One turn sends every row of this set to another row. A few are shown first. Where does it send the rows asked after them?
j_533: [-23  21  -8  13   0   2 -23  -8   6  -3  -6  -9 -10  -3  -4 -14  14]
j_408: [-14  -3   9   7  15   6  -1  -1  26  11  -2  10 -14  -9  -6 -15  -9]
j_906: [-10  -8 -10   6   0  24   5  11  -3 -18   0  16  -2   3  10 -21   0]
j_626: [  5  23 -18  -3 -15  -3 -14 -14 -11 -11   7   8 -11  10  -7 -22   6]
j_489: [  7  -1  12   5 -19  11  -1  -6  -3 -22   1  -9 -12 -26  -8  10  12]
j_953: [ -8  17   3 -20  -7  -1   3  -1 -17  -4  -9  -2  24  -6  -4  15   6]
j_714: [  5  -9 -21  -1  13   4  14  -5 -12  -6  12   2 -21  -8  -5 -14 -16]
j_701: [ -8   3   3 -18   7  -6  -8  20  24  -1   3   1   2 -15 -12  11   1]
j_45: [ 21  16   1   8   2  12   1  13  -6 -11  -6 -31  -1  -3  -3 -16   9]
j_991: [  0   8 -20  11   3  18  11   4 -17   5   0  13 -14 -17 -16  -6   9]
j_418: [ 27  27   5 -12  -3  -6  -6  -2  13 -10   9  -5   0  10   6 -18  10]
j_564: [ 15  -9   7  15   6   1   8   3  24   4   8 -14   1  12 -21  -8  -5]
j_735: [ -2   8  -5  19 -14  13  -8  16  -8 -21  16   0  -9 -16   3 -10   6]
j_627: [ 19 -12  16  15   8   3   3   8  13  -5   2 -12  -3  -3 -26   2   4]
j_717: [ 17  -3   2  13  -5 -14   5 -16 -13   1  -4 -12  -8 -16   7  13 -13]
j_767: [ -9   5   9   3  -7   9 -12  -2  -6 -11 -24 -25  13   0  -3  -4  11]
j_226: [ -2  31   4  -6  17   8  -2  -1   6  12 -11 -10 -13 -10  18  -4   9]
j_383: [-24  11 -13  -6  -5 -13 -15  -2  -9  -5  -6   0   1 -14  -9  16   2]
j_284: [  8   0  10   3  13  -2  10 -17   2 -25   0   4  -4 -13   3  22  17]
j_482: [ -3  12  -3   1 -15   6  17 -20  20   0  21 -11   7  12   6  -6  -7]
j_89: [-18  -6   0  12   4 -11 -14 -13 -19 -16   7   5   5   4 -15   5   1]
j_229: [ 13  15  -4 -16  -6 -21   5   3   0 -10  12   2  23   4  -5   8  -5]
j_826: [ 11  16   4  29 -11   4   8  -7 -20   5  -3   6   2 -19  -2  -1   5]
j_547: [-15  -2   8   8  15  10 -14 -12   5  -1  14   8 -13  17 -12 -15  12]
j_152: [  0  26  20 -26   3  11   1   5  11   3   3  10   7  -9   3  -6  13]
j_144: [ 20  -8   3 -10  -4   6 -13  -4  14  -2   1  -3 -16  24 -11 -12   8]
j_282: [  6  11 -13   0   9  -4   2   1  11   0   1   5  -7   2  15  30  17]
j_93: [-10  24   5   0  15  16  -3   4  -1   1 -10  -7 -12 -13  15 -25   2]
j_5: [ -3  -5  10   3  14 -11  -4  11   5 -21   3 -19  21  -1  -7   5  -1]
j_478: [ -2  14   2 -22  -3   5  -1 -12  -8  -1  18  26  -4  11  -4 -17   1]
j_752: [  3  -6  -5   3 -18   5 -15 -14 -20 -11  -9   2  -4  15 -18  -7   7]
j_643: [  9   0  -5 -29 -14  -7  -2   2   9   4   8  19  -1   7 -11   2  -9]
j_23: [ -5  -7 -19  -4 -10  10  12 -11  24 -13  -6   2  -5   6   4 -18 -10]
j_191: [ 17  -7   3   2 -10   2  16 -14  -9   4   4  -1  -3  -2   9 -16 -26]
j_51: [ 13  20  -8  11 -21   4  17  -4   2  22  -2   7   8  -7   2  -7  -9]
j_172: [  2  -9 -11 -10  19   1  20 -10 -11   8   3  -6 -10  -8  -2  20  -8]
j_362: [ -1  20 -21   2  11   6  25   1  -3  18  10   9   5  -7  -6   7   3]
j_187: [ 22  19   2   1   4  13   9   4   1   5  -4 -32   4  12   1  -8   9]
j_663: [  0  14   0  -4 -12  16   9  -1   8  18  12  -4   4  14  14  19  10]
j_451: [ -7   2  18   8  24  -3  -2  -3  21   7   1  10 -16 -16  -5   3   1]

j_564 -> j_408
j_478 -> j_626
Where do these go?
j_547 -> j_533
j_906 -> j_735
j_51 -> j_191

One turn sends every row of this set to another row. A few are shown first. Where does it send the rows asked after them?
j_252: [-24 -14  18   4  19  -3  12  -1  17  -7  17  11 -16  -1 -12  24  -5  -4
   5   7]
j_893: [ 12  23   2   2  -9  -6   7  18  -8   8  13  11   0 -11 -36   2  -3 -13
 -12  -6]
j_20: [ 20  17   1  10 -10  -6  -9  11 -15   3   7   0  -1 -11 -26  -7   7  -7
 -17 -17]
j_114: [-12 -25  17  13  15  -8 -13 -11   8 -12   5  -4 -17  -4   2  13  10   5
  -2  -7]
j_509: [ 16  18   2   2 -15 -18  -3  11  -7  10   6   7   0 -14 -31  -3   4  -8
 -13  -9]
j_580: [-17 -18  16  14  26  11   0  -2   6 -18  17  -1 -17   2  -4  18   1  -2
   1  -4]
j_954: [ 15  21   0   9  -3   6   1  17 -15   0  15   3  -1  -8 -31  -2   0 -12
 -14 -14]
j_758: [  9  12  22  -2 -12 -25  10  -1   0  27 -10   1   7  -5 -21  -3   6  -5
  -2  -3]
j_532: [-11 -24  -1 -11   4  -5   1 -13   8   8  10   7  -6   7  18   3   4   7
 -10  19]
j_103: [ -9  18  -8 -16  -6 -10  33   3  23  -8   2   1   2  -5 -15   6   3   5
   9   9]
j_227: [-13 -19  -2  -7  14  17   9  -6   3   0  19   6  -5  12  15   6  -1   2
  -9  18]
j_40: [-16 -18  -1 -14   8   3  12  -7  10   8  16  12  -5   8  12   8  -3   2
  -8  23]
j_464: [  1   7  -7 -11 -14 -22  10  -9  18  -8 -11 -11   1  -8  -3  -4  18  14
   4  -1]
j_409: [ 18   7  21  12  -3  -4  -5  -3 -14  13  -9 -15   7  -1 -10 -11  15  -3
  -9 -18]
j_621: [ -9 -24  -2  -6  10  10  -2 -11   2   1  12   1  -7  10  21   2   6   6
 -12  13]
j_262: [-19 -22  19   3   9 -22  -1  -9  18  -2   6   9 -17  -6  -7  19   4   3
   2   4]
j_996: [ 11  17  20  13  10  21  14  10 -16   5   6 -11   9   6 -18  -3   2 -13
  -5 -14]
j_404: [ -3  19 -10  -4   8  21  29   7  10 -23   9 -12   2   2  -9   2   5   2
   5  -2]
j_248: [  6   8  -9   2   1   7   6  -5   5 -23  -3 -23   1  -2   3  -8  19  12
  -1 -13]
j_685: [  2  21  22  -1   1   1  28  10  -2  19   5   6   8   2 -30   5  -6 -15
   1   1]

j_621 -> j_227
j_103 -> j_464
Where do these go?
j_20 -> j_954
j_409 -> j_996
j_114 -> j_580

One turn sends every row of this set to another row. A few are shown first. Where does it send the rows asked after them?
j_977: [ 11  19  10  14  20 -11   5   6   3 -26  20   7  18  10  14 -12   2  14
  18 -26   1]
j_436: [ 18  -1   3 -21   1   4   9 -17   2 -18  11  30  17  23   4 -16  -4   4
   7  -5  -5]
j_285: [ 13  -1   4  19   2  -4   1 -24 -15 -30  -2   3   6  -6  16 -15   1   5
  10 -29  -4]
j_537: [ 13 -16   3  -6  -4   0  11 -18  16  -7   6  -8  16  33   1 -22   6  -3
   8 -10  11]
j_541: [  4  -7   0   7  -2   7   1  27 -14   3 -13  -4  19   5  14  24  14   3
  -4   2 -12]
j_749: [ 16   6  14  24  -3  -5   0 -17  -6 -20   1  -5   9  16  12 -13  -5  12
  24 -19   6]
j_371: [  7   3  -9  22   1  -5   3  17  -9  -2 -10  -2   7 -14   9  14  11  -3
  -4   8 -22]
j_111: [  1   3   0  -8 -11 -14   1 -22  -1 -18   6   6  10   8  14 -18   1  11
  23 -32   4]
j_270: [  4 -11  -2   1  -2   8   4  27  -8   6 -12  -5  20   9  12  22  16   0
  -8   4 -12]
j_805: [ 10  -7 -15  12  -3  -6   3  16   3  10  -6   1  21   0   4   6  17 -10
  -7  11 -23]
j_753: [  0   3  -1 -18  20  10  28  -4   7 -22  11  -1  -5   5   3 -16  12  12
  -7 -23  18]
j_523: [  9   0   2 -12  18  -8  14   5  22 -15  25   5  24  25   5 -21  11   2
   5 -19   5]
j_615: [ 13   3  -4  -5   8   4  13  -6  10  -4  18  12  28  20   2 -24  16  13
   9 -27  12]
j_458: [  3 -17  -1 -12   9   3  19 -23   0 -32  -2  -8  -9  -1   7 -18   6  -6
 -12 -19   3]
j_634: [  9  20   5  12  15   4  12  -4  -9 -23  10   8   6  -2  12 -12   6  24
  14 -32  12]
j_31: [ 17 -19  -5  -2  -4  -3   5 -26   5 -12   5   5  26  15   7 -27  11  -6
   4 -23  -3]
j_624: [  6   3  -5   1  13   8   3  21   4  14  -7  -3  11   2  -1   9  19  -7
  -6  11 -24]
j_660: [ -7   1   1 -16  -5  -9  10 -21  -2 -28   2  -2  -8   0  12 -14  -2  10
  14 -29   7]
j_75: [ -4  -7  -4 -25  -9  -9  10 -21   8 -16   6   1   5  12   8 -20   5   5
  13 -27   7]
j_884: [  1  -9  -1   1   0   9   6  28 -11   1 -14  -7  13   4  13  24  14   1
 -10   4 -11]
j_6: [ -3  -4  -5  10   6  -1   7  28 -19   0  -6 -11   7  -6  12  13   4   2
 -10  12 -15]
j_447: [  1  -7 -13   4   4  -2  13  17   1  -1 -10  -8   1  -8   4  11  14 -11
 -16  14 -19]
j_263: [  9   9  -2  11  12   6  -2  21  -3  12  -9   0  12  -2   2  11  16  -3
   1   8 -26]
j_272: [ 16  12  11  -5   3   3   5 -16 -13 -30   7  29   5   8  11  -8 -12  13
  14 -10  -6]
j_562: [ -1 -12 -10  -1   3   0   8  26  -8  10  -2 -11  17   4   7   8   9  -4
 -13  15 -15]
j_375: [ -1   9   8 -10  28  -5  22   8  10 -35  18  -5  -7   7  10 -10   3   7
  -3 -18   9]
j_601: [  1  -5  11  -3   7   4  19 -15   2 -30  -3 -19 -19  12   7  -9  -4   4
   1 -10  14]
j_924: [  3  -5  -7  14   0  -4   0  26 -15  10  -2  -6  24   2  11   8   7   1
  -3  10 -18]
j_519: [  3   8  -2   5  16   8   3  21  -3   7 -10  -5   0  -6   1  13  15  -4
  -5  10 -22]
j_414: [  9   2   7 -26   9   8  18 -15  -3 -31   7  21  -8  11   6  -9  -9   6
  -3  -3  -1]

j_749 -> j_537
j_111 -> j_75
Where do these go?
j_270 -> j_884
j_436 -> j_414
j_285 -> j_31
j_615 -> j_753
j_562 -> j_6
j_805 -> j_447
j_523 -> j_375
j_624 -> j_519

